In the rows, 128 means zero.
One turn moves each row of this set onto another row. After a few examples, where does it send each row asked below?
gir: [ 99 104 142 117 131 116 164 115 136 143 140 111 137 133 146 126 123 135
 140 119]
kuzaf: [125 144 136 113 147  88 113 104 109 180 130 148 123 114 126 134 113 154
 135 117]
somav: [138 123 163 100 141 128 135 141 114 130 119 130 152 130 138 151 118 143
 115 124]
sif: [141 147 121 111 170 120 141 145 132 132 129 138 118  97 146  86 117 146
 130 152]
Zosak: [105 142 101 115 154 101 145 115 136 142 105 128 119  76 129 147 130 141
 126 117]
Tivu: [117 157 109 138 154 113 149 101 103 129 144 139 125 110 104 113 137 141
 120 116]
zelug: [131 152 161 109 152 118 164 124 101 151 135 130 136 121 122 149 110 149
 110 107]
gitut: [131 156 112 135 149 135 136 117 119 145 128 161 123 110 115 126 119 139
  93 159]
Fev: [114 132 118 116 152 131 158 103 130 132 147 160 128 150 135 138 113 118
 115 129]
Pes: [106 105 134  98 126 133 143 114 122 150  94 140 125 118 113 113 118 127
 155 131]
Kep: [140 117 137 105 139  94 139 124 135 165  98 142 131 103 142 151 110 155
 113 137]
kodo: [ 87 122 141 125 143 138 147 117 125 139 161 133 130 114  94 115 117 133
 129 126]
mam: [134 133 130 115 119 133 123  95 111 148 122 153 112 122 141 123 123 110
 145 128]
tafi: [114 141 107 108 154 125 165 118 114 150 120 143 118 148 144 133 127 170
 140 120]
sugu: [101 136 127 122 128 146 136 147 132 145 128 148 148 130 134 105 119 141
 104 160]
Mupe: [123 140 126 140 136  87 149 122 138 140 118 126 140 126 139 103 105 147
 153  99]
pag: [100 121 113 125 139 128 154 133 129 116 112 125 126 122 142 130 138 169
 130 155]
Lobom: [113 159 104 132 153 106 141 118 144 160  90 129 133 104 127 117 114 122
 120 138]
duf: [ 85 146 133 122 150 112 139 125 114 159 116 144 149 150 131 121 106 143
 117 156]
misuf: [127 132 109 119 180 121 125 138 108 141 124 126 134  95 149 103 119 142
 135 150]
lan: [ 95 134 147 118 149  82 142 119 119 100 128 135 143 123 125 139 117 145
 129 124]
Dab: [122 139 137 113 118 135 130 140 133 144 158 160 126  90 137 126 121 151
  99 131]
depus: [ 99 135 122 110 136 103 179 133 144 152 129 157 135 100 128 123  98 157
 109 111]
fetot: [107 115 116 121 119 139 145 118 132 129 114 151 122 105 119 104 109 124
 161 113]
morof: [128 114 141 107 131 117 153 146 139 140 122 146 155  88 121 130 104 141
 100 110]
taru: [ 99 165 140 137 122 113 135 124 126 146 165 145 120 112 147 114 113 151
 122 132]
mim: [103 120 127 127 138 117 116 132 119 104 128 141 158 124 144 135 124 133
 118 141]
fopor: [136 132 116  98 180 122 133 145 120 147 129 145 120  78 136 112 109 156
 130 136]
foro: [136 175 140 120 163 127 148 131 136 145  92 123 124 125 109 124 110 128
 132 128]
Fozin: [ 96 152 127 112 152 111 114 123 129 129 119 128 104  98 132 149 132 156
 154 131]
Fes: [145 142 136 154 149 126 129 135 119 123 118 127 146 125 139 141  97 143
 139 117]
tuzar: [128 122 129  94 123 147 154 103 112 162 110 146 109 115 128 122 131 124
 135 129]
nezak: [107 144 142  99 147  99 151 123 137 145 117 150 116 124  87  99 120 163
 132 135]
goz: [152 134 134 108 177 107 139 138 119 138 119 120 133  85 139 101 116 139
 129 134]
mana: [117 123 147 124 145 118 129 117 133 158 150 151 140 127 123 138  82 124
 139 104]
Nefom: [141 133 127  99 182 112 128 145 123 122 116 139 125 109 148 112 110 151
 145 144]
nasis: [121 134 152 127 130 119 132 144 142 136 133 138 119  80  98 115 108 166
 130 133]
Suv: [131 127 132 118 126 129 130 102 117 118 124 157 117 102 111 121 115 111
 149 108]
fef: [124 176 138 116 146 139 136 139 141 145 124 131  98 112 129 131 115 156
 152 121]
revo: [112 119 151  93 131 100 150 104 147 159 141 151 118 122 122 122 120 126
 110 141]

duf -> depus
sugu -> morof
Now find these:
mana -> Fev
Fozin -> fef
sif -> goz
tafi -> nezak
Kep -> pag
tuzar -> Pes

